M: rows in a few groups, each row roughly a mix of its group's directions (one row in no group)
M (100 x 10)
[[ 34 -29  41  18   5 -14 -18 -35  -5   5]
 [ 26 -19   3 -18  21 -20 -51 -11  26 -16]
 [ -4  27  14  39 -23 -31 -10 -30  27 -14]
 [-38   7 -34   9 -15  29  22 -16   8  36]
 [ 17 -63 -33   1  10   6 -12 -11   7   4]
 [-35  44 -12  26 -40   6  -5   1  11  -7]
 [-10  -8  26  57   3  -7 -14 -31  17  16]
 [ 19 -39  39  11  20  29 -16  14  13  19]
 [  1  17  21  50 -16 -15  34 -26 -16   3]
 [ -3  38 -49 -12 -37   8   7   6 -15   0]
 [ 16   7  54  35  -6 -25  -2 -17  -3  18]
 [ -3 -52  23  -3  47  15  -4   6   1   7]
 [-11   8 -57 -30 -27   8  10  -9 -18  13]
 [ 43 -13  26  -1   1 -37  -2 -37  15 -12]
 [-51  41 -16  20 -13 -10 -11  -1  23  -1]
 [  4  -7  38 -19  52 -21 -22   0  17   1]
 [-20 -13   9  51  25   9  -6  12  20 -35]
 [-24 -13   1 -52  36  -3  -5   1  20  24]
 [-46   3  -9  13  13  22 -11   2  52   6]
 [ -6   9 -22  51 -28 -16 -30 -15  -7 -20]
 [  4 -16  35  38   3  -1  40  -9 -30  17]
 [-32  38  -5  17 -19 -27 -31  -7  28 -13]
 [ 36  -9 -10 -44   7  -2 -31  24   5 -28]
 [ -1   6 -21 -57  22  -4   0  26  15  26]
 [ -5 -47  15   0  32   3   8 -10  46   9]
 [-24  -1  41  44  17 -16   8 -21  12  22]
 [ 11  -1 -39 -44 -11  13   8  39 -20  -4]
 [ -7 -33 -27 -26  22  43  14  19   2  21]
 [-10 -31 -16 -30  38  25   7  -8  19  33]
 [-21  32 -44  -7 -42   9   2  11 -18  10]
 [ -8   7  -6   1  -7  34  -1  11 -66   5]
 [ 34 -12  13 -48   8  12   7  38 -18  -4]
 [  6  11 -35 -36 -23  -9  -4  38   9 -30]
 [ -7 -15 -44 -46 -15 -14   2  29  -5 -14]
 [  8  -2  29  42  -1 -18 -25 -36  25 -16]
 [-26   5 -61  -2 -32  13   0   9  -6  11]
 [ -3  34 -29 -32 -18  16  17  33 -29   3]
 [-26  10 -44  -7 -26  42   5  24  -4   4]
 [-16  31 -34 -32 -22  -1   2  36 -16 -18]
 [ 10  -4   3 -41  -1  11  28   2 -41  37]
 [-23  22   5  21  18  17  34  22  24 -39]
 [ -7  -3  17  54 -16  -9 -18 -33   2  27]
 [-26   7   7 -20  42 -19   0   8  42  27]
 [-40  11  26  39  28 -15 -12  19 -10 -17]
 [-40   7 -12  55  -4  -7 -12 -24  14   3]
 [ 14  11 -29  22 -48  -3 -10   9 -38 -15]
 [-34  38 -17  36  -3   1  22  15  30  -2]
 [ 32   4  43  22  -5 -22   0 -25 -32 -17]
 [ 38 -27   5   3  -9  21   4  -4 -53 -18]
 [ 31 -24  49  34  20  -7 -12  -3  -8   1]
 [-19   8  28  43   6 -30 -19 -28  22 -15]
 [ 38  17  30 -38 -13 -19 -28  13   1  15]
 [  7  -6  16 -32  41 -21  -5   6  46  10]
 [-47 -11   5  29  36  13  -2  14  29 -13]
 [ 23  17 -37 -39 -39  11   3  19 -13  -2]
 [-13  15   2  14  14   6 -15  40  37 -43]
 [ 38  -1  17  -6 -11  -5  19  -2 -60  -1]
 [-26   6  14  55 -12 -10  -3 -28  28 -12]
 [ 35  26  12   4 -43 -25  -9  -7  -5 -33]
 [-19  29 -23  -6 -44  -8  11   4 -36  26]
 [-32  11 -15 -32  28  13 -16  27  35  16]
 [-52  11   8  30  27  -4  11  -7  33  -5]
 [ 14  -8 -42 -27 -26 -16 -12  28  15 -31]
 [ -7   8 -43 -43 -14  17  13  20 -30  10]
 [ 16 -51  33 -12  38   9  -5   3  -9   9]
 [ 31  -7  12 -49  24   5  16  38   0   5]
 [ -6  32 -45 -26 -14  -7 -12  13  10 -39]
 [  3 -31  32  -5  53  12  19   6  14  17]
 [ 29 -17  60   4  11 -10  10 -18  -2  21]
 [  9  39 -18 -50 -11 -27 -10  17  -4  11]
 [ 26  22  16 -43  11 -39 -15  -6  26   2]
 [-20 -25  30  38  42   1 -12   6  20 -11]
 [-25 -26 -10  53  -9  33  17   4 -13  -6]
 [-23  -3  30  49  39  14 -10  -7   9  -2]
 [ -4 -26  30  54  20  18  21 -11   6   2]
 [ 23  -1  28 -39  35  13   9   2 -31  23]
 [ 37 -42  -1   5 -10 -11 -22 -41  15  -1]
 [-56  11  -1  24  16 -12 -25   0  30   6]
 [-11  24 -16  41 -29 -20  10 -37 -10  19]
 [ 46 -31   9  27 -20  26   6  -1 -28   5]
 [ 38 -34 -16 -25  -8  28 -11  26 -27  -5]
 [-24  16 -52  -3 -22  -7   5   9  36 -18]
 [-25  13  27  39   5  14  -3 -16 -48   6]
 [-36  24 -21  41 -17  -3 -15 -28  24   6]
 [ 16  -6 -33 -11 -33 -27 -10  -7  42 -24]
 [-12  30  -2 -34  12 -19 -25  29  29 -29]
 [ -2  12 -16 -51  13 -10  23  40  19   3]
 [ -5  50  -1  28 -33 -19  -7  -9  20 -22]
 [ 15 -27  27   8  18  48  11 -15 -33   2]
 [-34  -7  21  38  33  17   6  13  31 -13]
 [ 27 -33  22  13   9  24  10 -34 -39   0]
 [ -8  38 -27  -5 -33  -7 -24  33  -6 -27]
 [ 26  18 -18 -10 -45  -1  14   2 -47  -2]
 [ 38 -39  -3   5  19   8 -23  16  -4 -41]
 [-27  16   8  -2   3  -7  -4  -8  63 -25]
 [ 25 -14  49  31  13  -3  -8 -32 -12  16]
 [-11   2  25  60  14  -2  -6 -32  -8  13]
 [-11 -15 -13 -34  21  34  22  15 -31  31]
 [ 16  -3 -21 -57  -9  11  17  37  -6   1]
 [ -6   7  34   9  29 -19 -32  -8  47  -7]]
one row of each group, then the others: which group is each in?
[-34  11  -9 -44  19   8  32  33  -3   2]
(40)
[ 34   9  52   9  -3  -7  -8  -9 -39   9]
(109)
[ 36  -2 -16 -31 -19  10  26  16 -42  10]
(99)

[ 24 -48  41   0  23 -14   0 -12  19   9]
(109)
[-10 -33  -5  -2  44  32  18 -15  32  -6]
(40)
[ 49 -22   0 -42  -4  14 -29  13  -1   3]
(40)
[-25 -29  18   0  42   0 -31  -3  33  14]
(40)
[ -8 -33  21  49  13  30  24  -3  -6  12]
(40)
[ 40 -29  -9 -43 -14  -9 -21  12 -17 -18]
(109)
[  2  17 -44   9 -35  25  20  16 -22 -24]
(40)
[ 14 -13   1 -65   5  27   7   4 -16  14]
(109)
[ 15  -7  29  37   5   2 -14 -37 -39  18]
(109)
[ 24 -27  34  49  10   7   9 -26   3   6]
(40)
[ 11  -2 -35 -59 -23   4   6  16 -15   0]
(109)
